In the rows, 128 means zero.
Each path below is one point turned by a fixed rotation once a step. After each direction that follows a path, write how fast that rotation turns it, in degrees a step (0 if it stays still).
Each turn is a multiple of 5 degrees from 10 to 175, or 0.
Each row of a path follows its step; steps can be skipped.

step 1: [117 122 126 135 127 127 122 134 128 132 130 120 131 120 129 136 128 129
 126 119 131 138 135 130 129 132 128 128 119 130 126 129 129 124 122 124
 125 121 121 131 124 127]
step 3: [122 135 128 126 127 128 123 121 125 122 131 122 132 125 128 130 137 125
 126 121 125 136 126 127 132 127 131 117 122 133 125 128 131 122 119 128
 124 123 119 120 122 133]
step 4: [122 132 129 129 136 127 134 123 121 125 121 129 122 131 122 118 125 129
 131 128 129 120 123 127 138 128 128 131 119 122 128 126 123 131 127 133
 122 131 127 125 118 122]
step 5: [121 120 124 128 128 126 133 126 133 123 130 119 130 123 132 129 125 125
 123 122 128 135 134 126 125 124 129 122 127 121 131 128 123 122 128 134
 125 128 113 121 121 127]
step 6: [125 131 128 128 135 134 136 132 134 127 124 127 132 124 126 124 122 134
 131 125 130 125 133 133 136 133 124 132 120 120 125 124 136 128 132 124
 131 129 131 130 119 117]
step 14: [126 132 134 129 129 128 127 122 134 130 133 118 134 130 130 128 129 129
 123 123 126 129 127 128 139 127 123 120 119 117 136 131 126 124 126 128
 122 132 118 121 126 123]
step 16: [123 115 131 132 128 128 135 118 133 124 123 126 126 126 129 130 127 128
 128 120 119 135 131 123 130 134 122 123 118 121 132 124 131 122 132 126
 123 127 128 124 128 130]
step 18: [123 128 128 139 124 121 127 123 138 131 129 121 136 129 122 134 129 121
 130 119 128 138 123 132 134 126 124 130 118 125 129 130 134 124 128 130
 126 132 127 132 131 129]
step 19: [120 141 125 135 138 133 127 121 130 133 137 128 128 126 130 128 132 134
 132 134 132 128 128 128 131 120 132 133 128 124 124 127 127 124 124 131
 125 122 134 124 121 122]
step 22: [122 129 124 125 130 121 128 134 125 126 123 122 135 127 128 130 129 120
 130 116 131 138 134 131 133 126 127 126 120 131 121 127 134 128 127 129
 129 129 114 129 122 130]
Directions:
[128 127 129 129 127 130 128 126 126 125 126 131 129 130 129 128 128 126
 128 130 124 128 125 127 128 130 128 127 127 130 125 127 131 130 128 128
 128 128 127 127 126 132] : 80
[126 131 129 124 130 128 128 124 127 127 127 130 126 129 126 128 131 129
 130 126 127 130 129 128 128 127 128 128 129 129 129 127 128 126 127 126
 128 128 132 126 129 129] : 90
[128 129 127 129 129 129 129 131 128 126 129 133 125 128 129 127 130 129
 131 131 130 128 126 130 128 127 128 128 128 128 128 128 128 130 130 130
 130 127 128 125 126 125] : 170
[127 126 131 126 129 127 126 131 125 129 130 131 128 127 127 127 129 129
 127 127 128 127 130 129 132 128 127 126 128 130 126 129 126 130 126 127
 125 128 124 127 130 128] : 35
[129 127 129 128 128 126 128 126 128 129 130 128 127 132 130 129 129 131
 126 129 125 128 128 126 128 126 124 128 129 124 127 129 128 126 130 132
 126 128 128 127 129 129] : 155
[130 126 129 128 131 128 128 129 124 126 128 127 128 126 131 125 127 124
 129 127 127 128 128 124 128 125 127 126 127 129 128 127 128 127 129 129
 129 128 130 128 129 125] : 65

step 0: [119 124 131 134 130 126 125 118 126 127 128 131 136 132 124 131 136 127
 129 129 119 132 127 123 128 125 128 136 126 128 137 133 138 130 136 130
 134 130 120 131 121 119]
step 3: [123 118 128 114 116 132 123 123 131 130 128 133 130 124 127 120 131 129
 128 127 135 121 132 125 132 122 129 128 132 134 131 136 119 132 131 126
 123 128 119 124 127 129]
step 6: [126 122 128 129 123 132 128 127 135 122 135 126 131 130 121 138 121 133
 127 134 131 136 133 129 118 135 130 133 130 117 129 130 122 123 122 128
 130 132 118 128 132 131]
step 11: [130 137 134 127 130 136 131 122 132 130 125 131 128 112 126 125 127 133
 119 126 125 121 135 124 136 126 128 129 130 131 128 128 132 135 133 130
 127 138 133 119 135 128]
step 12: [131 133 133 131 121 128 127 121 132 118 121 132 126 114 134 125 121 120
 125 124 139 135 132 130 129 125 125 127 125 128 135 129 128 135 127 128
 131 123 125 120 129 131]
step 13: [127 134 122 133 119 134 133 130 134 129 118 132 123 125 122 129 132 127
 126 114 136 129 128 127 135 123 124 133 125 125 128 120 123 128 129 134
 127 131 125 119 125 121]
step 15: [129 136 126 139 125 127 132 125 132 129 132 128 135 135 123 127 129 122
 123 120 128 128 124 128 130 128 125 121 130 130 131 126 117 113 124 133
 136 133 118 129 131 129]
step 17: [130 129 129 127 133 128 130 126 139 130 138 123 136 129 136 130 135 124
 125 128 118 134 121 133 135 125 132 122 125 135 128 125 138 118 126 128
 125 137 125 131 128 122]
step 20: [132 123 126 117 131 124 120 120 122 127 127 129 121 116 134 124 134 130
 128 127 134 126 127 137 131 133 120 126 137 130 132 121 132 130 132 131
 122 131 127 132 135 132]
step 22: [127 122 117 130 122 122 123 119 123 126 134 133 127 132 130 127 134 134
 127 124 137 128 128 126 124 125 121 140 123 123 135 123 133 132 132 128
 131 124 129 123 138 128]
Directions:
[125 127 130 125 128 129 130 128 126 128 128 130 126 127 123 132 127 129
 128 127 129 125 127 128 128 127 128 128 130 127 126 130 127 127 126 130
 126 130 129 127 128 126] : 145
[127 126 128 130 123 127 127 127 128 128 128 128 127 129 126 129 130 129
 128 131 130 130 128 126 128 126 126 127 127 128 131 129 126 130 126 126
 131 127 126 129 127 126] : 115
[129 129 128 126 128 129 127 129 129 129 128 132 127 124 129 128 128 129
 129 126 132 127 128 124 127 132 128 127 128 127 129 128 130 126 128 125
 129 129 128 128 125 128] : 45
[131 127 126 124 126 129 128 129 130 127 126 130 126 126 128 129 128 127
 128 130 128 130 131 130 128 126 124 126 130 127 126 127 126 130 131 130
 129 128 129 126 128 129] : 45
[128 127 126 129 128 126 131 127 128 128 128 129 127 127 132 129 130 129
 128 129 129 126 125 130 124 127 125 127 127 130 128 126 128 126 127 128
 128 128 132 130 129 127] : 10
